One turning vector, and how many steps it has turned
The counts run from 0 to 339.
[  2  -9  13  -1  -5   4  -4   6   2  19  -8   1  -2   1  -4  -9   2  13
  16 -15  -5  -7  -6  -6  22  -1   0 -15 -18 -13   4  11   4  18  13 -25
   3  14   3  19 -29 -21 -13  12]
103
[ 12  10  13   3  -2   5   3  -1  -6  25 -10  11   2   2   2 -13   4   9
   4 -18   1 -10  -3  -6  13 -11   5  -9 -27  -8   0  28   0   9  18 -19
  -5  14  -5  20 -25 -16 -11   9]
58
[  7   9   1  12 -11  11   3 -10   7  20   2  -1 -14   3 -21 -19  -2   2
 -10 -10  -3   6   4  -4  21 -11   7  -7 -23  -2 -15  20   0   6  18  -3
  -2  10  -9  17 -22 -24 -14  18]
109
[-11   5  -9  -1  -7  18   5  -3  -2  19  -1  15 -11   3 -17 -15  -6  14
  -2 -13  -4  -6   4  -1  10 -11   2  -8 -24  -7   4  22  10   6   2 -13
 -11  13  -8  19 -35 -17 -12   8]
16
[  3   8   5  -1  -8   7   0 -15   2  13 -13   3  -5   3  -5  -5 -17  21
   3 -22  -2  -6  -2  -5  15 -17  15 -17 -21  -5   0  16   1  15  18 -16
  -9   3  -5  14 -23 -12 -20  19]
77
[ -9  13  -4   1  -7  18   1  -6  -1  14  -1  14  -8   2 -21 -12  -5  15
  -1 -17  -9  -9   6  -6  14  -6   6 -12 -21  -7  13  16   9  14   4 -16
 -16   6 -12  15 -31 -13 -10  17]
227
[  6   6   7   2 -12   5   2  -6  -1  12  -6   7  -5   5  -9 -14  -1  24
   1 -24  -1 -11  -4  -6  20 -13  19 -12 -22  -7  -4   9   2  10  21 -20
  -1  -2  -2  12 -25 -23  -5  16]
48
[ -8   6  -4   6  -2  11  -2   3  -2  28   3   9   0   3 -13 -21  -1  -4
   3 -19  -3   1   8  -1  15  -3  -5  -6 -15  -8  -1  21  -2  16  13 -13
   0   7  -2  26 -39 -17 -12   1]
282
[ -2  -5   5   2  -5  20  -4 -12   0  17  -1   5 -13   1 -21  -6   1  16
  -1 -15  -3 -12   3 -11  19   0  10 -14 -23 -15   8  16   2  13   6 -14
 -11   8 -15  15 -26 -20 -16  16]
36
[  4  -6   8   0  -7  18   1  -5  -3  20  -2   6 -16   1 -16 -11   7   9
   4  -8  -5  -7  -4  -9  15  -6   1 -11 -28  -9   5  23   9   7   5 -11
 -11  25 -13  18 -25 -17 -17  16]
257
[ -6  16   4   3  -8   6   1  -4   5  12  -8   9   2  -2 -16  -6 -13  20
   3 -21 -13  -5  -2  -6  20  -5   1 -20 -15  -4  10  10  10  19  12 -23
  -7   4  -6   8 -32 -10 -12  22]
326
[ -2   2  -5   2  -1  19   1  -7  -4  26   2   7 -11   6 -13 -19   1   2
   1 -18   3  -5   8  -2  13  -9   8  -3 -23 -11   1  24  -6  14  10  -7
  -9   7  -8  28 -28 -20 -19   5]
99
[  6  -1   7  -3  -5   6   3  -3  -5  20 -11  10  -2   7   2 -13  -1  19
   6 -20   4 -13  -2  -3  14 -15  13  -9 -26 -10  -3  20   0   9  18 -21
  -2   6  -1  20 -26 -20 -14   9]
269
[  6  -5   3   0 -10   5  -2   0  -1  15   1   0 -10   8 -12 -19   2  18
  11 -26  -7  -6  -3  -2  23 -13  15  -8 -21  -5  -4   6   4  18  21 -10
   5   4   0  21 -25 -24  -7  15]
231
[-10   9   0   8 -10  13   2 -10  10  21  -1   5  -6  -3 -22 -10 -13   8
 -14  -5  -5   5   4  -5  19  -2  -3 -19 -17  -6  -8  20   7   0   9 -20
  -3  10  -9   9 -35 -20 -11  15]
246
[-10   7  -1  -2  -6   4  -2   1   2  16  -7   9   2  -1 -10  -8 -12  16
  14 -24 -12  -7  -2  -4  15  -6  -3 -16 -14  -5  11  11   8  21  11 -23
  -4   7   0  16 -38  -9 -13  13]
335
[  5 -11   4   4  -7  10  -5  -3   0  27   4   0  -8   4 -11 -18   6   0
   4 -15   0  -3  -1  -5  17  -7   2  -7 -22 -10  -9  20  -5  10  18  -8
   6  13  -4  24 -31 -26 -14   3]
0
[  4   2   4   8 -13   7  -2  -3  10  18   5  -5  -9   2 -22 -19   2   6
  -2 -16  -8   6  -2  -3  26  -7   6 -13 -17  -1 -14   8   2   9  22  -6
  12   7  -2  15 -30 -27  -6  18]
101
[ -2  -9   5  -6  -7   7  -3  -8   2  15 -12   3  -4   2  -2  -3 -11  22
  13 -19  -4  -9  -7  -3  14 -11   4 -21 -20  -8   6  15   7  17  12 -20
  -5  13  -2  15 -29 -12 -22  16]
306
[ -9  17   3  10  -9   7  -3  -1  11  17   0   3  -1  -3 -26 -12  -8   3
  -2 -15 -16   8   4  -4  22   2  -6 -17 -10  -3   2   9   4  16  13 -16
  -3   7  -4  10 -36 -14  -9  23]
43
[ -9   0  -5   6  -9  13   1  -4  10  23  -1   0  -8  -1 -18 -15 -11   0
   1  -6  -9  11   2  -1  16  -6 -10 -14 -15  -2  -6  21  10   7   8  -9
  -2  22  -3  18 -35 -17 -19  15]
154
[  4   1  11   5  -7  -1  -8 -10   9  17  -4  -7   0   0  -9  -9 -10   7
  10 -24  -8   2  -6  -5  22  -8   3 -20 -14  -1  -8   9  -1  18  26 -12
   9   7   2  15 -29 -14 -19  19]
122
[  4  11   2   9  -9  17   3 -11   5  15  -1   1 -15   2 -25 -15  -4  10
  -9 -12  -8   3   7  -7  23  -8  14 -10 -22  -6  -5  14   3  10  13  -8
  -9   6 -12  12 -18 -22 -15  25]
118
[  5   2   2  -1  -3   4   2   5  -1  23 -10   2  -1   6   2 -17  -6   8
  12 -23   1  -1   0   0  13 -16   5  -6 -21  -6  -3  20   0  19  20 -16
   0   9   4  27 -27 -16 -23   7]
261
[ -6  -7  -1   6  -9  13  -3  -1   9  15   4  -6 -13   3 -23 -17  -3  11
   6 -16 -10   3   5  -3  27  -3   7 -10 -12 -10  -1   2   3  21  10 -11
  -3   4   0  19 -23 -25 -19  21]
293
[  2  -4  15   4 -10   4  -4   2   4  20  -2   7   0  -4 -12 -11   5   7
   4  -9 -11  -5 -11  -9  22  -1  -9 -17 -21  -5  -2  19   8   5  12 -17
   5  23  -7  14 -36 -21  -5  14]
295
[  7  25  11  10  -4   4   3 -10   3  22  -9   8   5  -1  -7  -8  -9   9
  -8 -16  -2  -1   0  -6  18 -10   5 -17 -21  -2  -2  23  -2   6  22 -22
  -6   5  -6   9 -24 -15 -13  17]
188
[  2  -1   9  -3  -5   5   2   3   1  17 -16   7  -2   0  -1  -8  -7  16
  13 -11  -4  -4  -6  -4  15 -10  -2 -16 -25  -8   6  22  10  13  10 -22
  -9  23  -1  17 -27 -14 -21  16]
95
[ 10   6  19   4  -7   4   1  -5   1  21 -12   7   0  -3  -5  -5  -1  12
  -3  -9  -1  -5  -9 -10  20  -7   0 -20 -25  -4  -5  25   5   1  16 -22
  -3  19  -7  10 -28 -16 -11  16]
287
[-12  -3  -5   2  -2  11  -3   2   3  25  -5   3  -5   1 -12 -13 -11   1
   9 -16  -4   3   6   0  14  -3  -6 -11 -15 -11   5  20   0  21   8 -17
  -4  11   2  25 -37 -15 -25   6]
153
[ -2  24   2  11  -6  12   4  -7   3  18  -6   8  -4   2 -16 -13 -10  12
 -12 -17  -4   1   9  -4  20  -7  11 -11 -18  -8  -2  16  -2  11  16 -22
  -9  -4  -6  11 -24 -20 -11  19]
309
